In the rows, zero is written as 128.
These are runs of 6 systems, one row a step. Runs of the same system follow the same rule from any start.
trace 1, B:
[[162 145 130  87 133 109 121 111 115 168  67 146  96 100 143 140 108 129
  141 111 141 105]
 [107 133  99 133 110 153 167 133 108 139 132 148 146 163 140  76 154 145
  107 103 135 166]
 [153 111 151 143 139 116 122 172 173 105 130  87 142 139 136 126 146 143
  161 125 119 122]
 [135 160 141  91 137 110 125 103 118 147  73 131 106 107 116 125 112 120
  128 122 162 109]
 [124 123  92 148 104 137 152 130 104 135 133 133 131 152 158  91 151 136
  105 109 119 138]
 [142 115 150 121 139 118 123 171 170 138 135 110 142 140 127 135 128 147
  167 134 117 148]
 [136 154 136 108 145 130 129 112 107 116  77 133 128 111 111 121 130 124
  116 116 146 101]
 [122 112 106 150  93 119 148 119 132 137 145 124 110 137 156  99 137 122
  121 110 133 139]]
trace 2, S, 8 rows:
[[179 104 131 134 131 116  86 142 115  96 127 105 126 104 161 175 124 126
  150 147  81  69]
 [ 87 160 118 104 104 139 138  86 147 170 160 159 136 137 148 145 131 133
  113 114 166 189]
 [125 101 121 156 141 145 144 165  75  74 128 118 145 145  85  76 134 130
  129 151  81 108]
 [144 117 145 143 127  98  99 124 195 182 143 116  85 103 145 191 115 123
  130 127 144 119]
 [105 151 113  74 106 148 137  82  61  72 130 159 166 128 133 100 124 123
  146 132 120 150]
 [135 108 118 209 146 133 130 177 163 165 145  93 111 154 123 135 156 139
   70 128 121 106]
 [122 123 150  57 113  98 123 102 114 123 124 149 109 101 116 122  75 117
  212 153 126 155]
 [140 142 111 177 142 172 115 120 116  96 137 133 163 133 148 172 180 131
   51 101 118  88]]
trace 3, K (8 x 22):
[[180 121 122 134 108 117 107 112 102  53 104  98 137 106 179 139 152 116
  136 102 105  60]
 [ 83 141 117 153  97 101 130 108 164 171 181  87 106 154 140 125 123 121
  110 150 171 169]
 [129 152 117  99 170 162 135 148  52 151  76 159 145 142  81 109 119 150
  105 143 111 118]
 [155  72 137 147 101 115 108 114 152 113 165 158  94  85 161 170 119 108
  165 117  90 108]
 [ 86 172 127 103 118 140 136 112 124  82 152  92 189 161 125 108 151 138
  123 140 159 166]
 [155 119 115 183 152 124 121 160 119 175  98 117  88 127 121 142 132 130
   77 129 117  71]
 [102 125 134  73  96 104 134  83 106 113 143 147 112 108 120 106  84 108
  185 148 136 160]
 [150 143 116 141 147 171 116 159 138 140 137 141 179 154 164 172 174 168
   99 107 103 133]]
trace 4, T (8 x 22):
[[168 156 139  65 142 127 129 174 123 111  65  99 177 152 148 102 142 169
  180 118 129 134]
 [114 119 125 177 124 134 178 135 171 159 103 142  98 135 115  65 163 124
   84  66 173 141]
 [151 115 129  63 103 101 140 131  94  97  95 123 125 120 144  76 101 130
  213 131 111 135]
 [142 167 121 146 136 129 141 146 178 181  93  97 135 158 159 128 172 151
   80  84 180 128]
 [103 102 132 101 127 135 170 138  90 107 113 170 122 127  76  48 105 126
  172 133 112 164]
 [195 129 123 141 115 104 116 146 166 136  91  85 121 128 206 142 161 143
  124  80 135  85]
 [ 61 150 142  92 129 135 167 105 136 142 135 158 135 138  70  81 114 125
  137 132 176 203]
 [197 109 107 147 127 119 125 175  83 100  79  83 128 140 170  99 151 144
  131 115  85  57]]
trace 5, E (8 x 22):
[[113 130 105 161 140 151 153 145 110 172 116 145 120 153 111  99 144 141
   76 116 130 135]
 [132  82 147 133 117 118 131 145 140  82 148 131 122 111 113 107 121 118
  182 133 100 132]
 [133 162 125 114 143 147  97 112 117 129 137 126 159 130 147 189 140 141
  101 136 127 115]
 [101 117 108 159 105 123 159 114 109 139 135 131 101 139 116  76 129 113
  101 123 138 136]
 [158 105 136 114 135 121 110 169 133 126 136 121 137 131 140 144 119 145
  177 145  87 127]
 [106 146 134 133 142 147 123  92 122 129 131 160 129 109 103 160 129 116
   88 121 145 122]
 [128 116 108 140 101 126 150 143 110 102 135 106 137 152 154  74 146 136
  139 117 118 139]
 [133 120 143 137 144 115 100 137 154 155 144 121 111 115 115 177 109 127
  132 156 120 118]]
trace 6, E (8 x 22):
[[145 104  90 145 137 177 166 176  67 134 100 182 145 155 129  69 156 156
  109  99  76 127]
 [117  71 163 174 122 126 110 127 202  86 210 141 121  99 116 171 129 107
  159 128 104 142]
 [105 187  99  91 129 152 109 102  37 100 130 101 183 155 134 141 127 141
   98 174 118 122]
 [138  71 101 215 112 121 147 149 143 176 144 138  58 122 137 106 138 116
   89 107 108 103]
 [115 117 146  57 126 137 114 124 102 101 160 168 157 120 114 144  90 138
  211 164  93 176]
 [136 146 115 190 163 173 123 151 136 134 121 125 157 147 126 160 184 145
   38 101 128  95]
 [ 94  87 119 129  75  91 147  88 106  80 176 117  92 113 124  75  97  89
  170 152 125 148]
 [175 145 115 110 159 153  89 180 116 179 115 121 163 157 170 196 137 180
  124 149  87 116]]
trace 7, K:
[[133 153 104 130 152 189 159 127  47  69  79 162 184 141 105  83 168 140
   75  94 109 104]
 [161  60 135 181 102  72 102 154 177 144 174  83  61 114 165 150 107 109
  166 154  96  98]
 [ 65 210 143  51 140 147 132  81 106 116 117 128 187 146  90 128 116 135
  126 151 191 185]
 [187  79  93 200 138 153 130 164 106 161 105 162  94 118 166 138 162 141
   77  85  74  60]
 [ 76 111 154  88  91  86 135 100 140  79 185 102 124 125  93  89  82 102
  209 180 140 183]
 [168 192 120 124 178 176  98 152 123 163  80 125 184 152 156 199 180 174
   62 108 130  97]
 [ 93  56 120 186  83  91 165  86 125 106 157 154  39  89  94  61  99  66
  131 119 126 119]
 [159 182 122  36 141 137  98 173 102 137 110  82 213 181 178 157 131 192
  183 168 110 160]]
trace 8, S (8 x 22):
[[ 87 134 103  86 134 142 155 153  50 171 125 155 129 165  80  69  89 146
  150 180 103 179]
 [167  70 143 195 162 148 105 158 154 119 150 164 108  90 117 192 144 126
  111 113  72  80]
 [ 83 136 136  93  67  99 141  57 161 101 172 127 117 111 149 112 114  98
  166 118 173 183]
 [128 158 109 153 158 154 111 155  64  85 121  71 178 168 106 126 153 145
   78 172 105  83]
 [125 104 118 126 112  96 131 130 151 242 133 156  50 117 135 137  83 123
  141 138 135 153]
 [139 113 131 102 134 171 121 120  89  24 145 175 198 112 133 144 146 131
  161 118  71 127]
 [ 91 131 129 202 121 105 140 121 200 183 159  87  82 143 114 123 146 110
   62 123 188 139]
 [143 130 127  51 120 109 116 124  40  79 108 114 145 124 121 102  81 127
  207 181  87 116]]
trace 9, B (8 x 22):
[[105 108 147 149 119 111 168 144 176 118 129 110 110 136 100  61 137 120
  146 108 160 158]
 [166 164 120  96 122 112  99 124 104 103  96  80 152 133 176 149 135 138
  138 135 126  92]
 [123 118 126 147 133 125 152 134 157 206 111 160  82 124 115 112 126 130
  100  99 151 141]
 [134 131 116 101 120 140 137 156  77  81 124 108 175 161 135  83 137 150
  162 146  96 136]
 [158 114 155 146 135 121 123 127 205 144 115 143 106  98 148 164 147 124
  127  76 152 117]
 [ 90 169 113  91 121 115 146 116  74 128 106  90 137 159  99  71 109 130
  127 167 153 143]
 [181  91 113 171 123 140 118 154 148 139 130 140 120 121 188 159 164 141
  112  84  91  92]
 [ 91 145 155  74 141 112 147 130 137 151 117 132 125 134  74  94  93 133
  171 156 162 184]]
trace 10, X, 8 rows:
[[150 142 105 102 113 150 149 121 116 146  93 165 146 134 178 111 158 148
  118  72 133 141]
 [116  96 121 180 135 122 154 175 146 155 141 106 105 155 105  83 137 135
  115 137 119 135]
 [141 130 163  96 126  94 112 122 152  94 118  99 123 104 120 137 109 119
  179 141 145 121]
 [143 149 108 107 114 137 141 108 112 148  93 150 130 127 163 121 148 137
  111  85 143 129]
 [121  97 115 164 129 130 147 170 121 148 139 117 111 154 109  87 131 138
  124 141 107 132]
 [140 124 162 115 139 107 111 132 161 105 121 110 125 106 118 144 120 122
  165 134 136 120]
 [127 149 115 110 111 134 142  99 114 131 105 144 131 127 154 111 143 129
  113  93 149 133]
 [126 110 112 153 126 125 137 159 125 158 137 116 113 149 128 107 126 139
  127 141 110 133]]
trace 11, T (8 x 22):
[[119 122 139 142 144 141 138 143 176 179 134 158 122 131 117 142 138 142
  113 107 142 159]
 [138 122 135 108 126 132 130 117  91  60 108 134 145 110 114 105 129 120
  154 123 109 110]
 [128 129 118 161 104 105 129 122 168 159 148  96 106 140 165 131 145 126
  106 113 153 128]
 [111 141 145  82 153 134 131 137  91 127 108 143 140 133  77 110  99 136
  156 163 122 149]
 [160 118 107 174 120 134 130 134 133 136 116 127 113 126 173 138 163 132
   91  85 120  90]
 [ 90 124 149  90 118 126 138 113 144 118 161 150 131 124 101 116 103 123
  177 142 140 186]
 [164 144 121 151 144 123 115 152 109 111  87  72 136 140 145 131 151 138
   96 125 125  66]
 [ 85 112 125 129 111 126 151 104 146 182 161 180  90 123 112 114 106 114
  131 125 141 182]]
trace 12, X (8 x 22):
[[132 149 139  90 118 130 115 145 159  92 151  92 192 158 166 141 150 157
  173 130 132 168]
 [118 156 121 154 140 118 135 100 134 185  88 123  84 118 110 127 130 114
   57 114 181 100]
 [132  96 110 107 106 119 133 140  65  94 139 127 128 137 130  82 102 128
  182 164  75 130]
 [160 129 157 132 159 142 107 151 195 160 117 153 135 113 140 192 149 149
  126  94 131 123]
 [ 81 138 115 143 108 133 168 102  97  84 123 117 134 141  95  50 143 108
  102 123 156 137]
 [161 115 115 126 106  96  92 139 147 171 157  96 107 130 190 178 114 139
  155 153 103 119]
 [105 152 154  92 169 154 152 122 108 129  77 176 138 112  54 103 116 128
  122 119 150 144]
 [169  96  99 178  94 120 122 141 120  84 148  88 132 140 196 119 168 131
  122 111  89  89]]

Which system made each run below?
trace 13, 2 rows:
[[168 136 162  53 163 116  99 136  99 133  67 149 123  89 103 158  85 137
  190 151 111 100]
 [114 155  92 171 105 160 145  90 133 131 139 142 145 143 175 131 186 130
   41  70 159 128]]
  T
trace 14, 2 rows:
[[154 166 125 151 127 127 151 130 146  90  59  78 153 143 159  82 190 137
   81  57 179  86]
 [144 119 116 123  98  68 145 158 154 198 101  70  72 152 160  72 113 134
  156 132 159 136]]
  B
trace 15 (2 x 22):
[[120 129  86 115  85 118 120 152  91 133 189  66 161 195 190 118 129 159
  152 189  91 162]
 [166 116 173 139 197 152 106 173 184 174  90 175 118  97  88 193 133 149
  118 107 117 103]]
  B
trace 16:
[[140  81 114 178 114 141 157 131 121 111 123 167 101 109 133  93 149 114
  113  83 102 106]
 [133 131 154 117 120 103 119 143 190 106 145  83 144 135 142 136 135 134
  171 129 146 149]]
  S
trace 17, 2 rows:
[[144 117 108 191 104  96 124 160 162 151 150  47 106 164 173 116 154 136
  102 132 135 109]
 [103 137 155  74 161 128 128 127 112 177 104 179 108 111  55 129  76 129
  160 160 139 162]]
  T
trace 18:
[[133 135  93 172  97  87  86  94  88 136 159  49  85 133 173 171 113 107
   76 182 123  65]
 [123 107 117 113 149 147 118 156 105 230 151 200  96 129 106 170  84 148
  136 165  82 160]]
  B
trace 19 (2 x 22):
[[101 151 143 143 123 129 130  85 156  99 138 120 131 116 116 136 144 106
   93 109 178 129]
 [141 139 109 115 106 100 134 142 104 130 112  72 126 154 157  90 127 137
  144 143 132 122]]
  E
trace 20, 2 rows:
[[181 124 160 108 150 148 139 162 199 123  75 159 157 113 153 131 173 155
  159  45 139 130]
 [ 92 134 135 133  97 112 175  98 142  69 112 105 125 128 112  39 145 101
  128  91 183 145]]
  T
trace 21:
[[141 105 151 158 135 157 116 169 234 129 196 142 173 145 168 184 180 163
  143  93 114 174]
 [100 165 174 104 176 100 124 125 110 102  68  80 122 118  26  96  93 112
  131 175 173  95]]
  B
trace 22 (2 x 22):
[[108 113 129 136 130 135 123 172 148 138 186 111 156 167 119 134 128 152
  150 164 101 173]
 [153 126 159 127 165 132 108 130 126  99  93 141 128  89  93 163 123 121
  130 123 120  81]]
  B
trace 23 (2 x 22):
[[149 170  91  73 130 180 132 132  80 158  97 177 185 156 180 143 158 174
  114  95 111 157]
 [113  85 128 229 154 135 145 172 147 143 150 116  91 137  70 102 141 118
   72 137 117 103]]
  X
trace 24, 2 rows:
[[ 99 196 110 109 143 160  96  97  78 124 152 108 182 149 133 191 136 142
   72 174 137 128]
 [109 115 108 166 138 145 107  96  69 137 152 160  97 106  97 164 107 103
   75 166  94  89]]
  X
trace 25 (2 x 22):
[[145  87 131 121  98 109 103  86 103  80 148 148  99  76 146 156 102  96
  163 135  93  94]
 [105 176 127 123 128 131  98 105 148 142 162  85 161 150 153 184 137 138
   94 154 160 146]]
  T
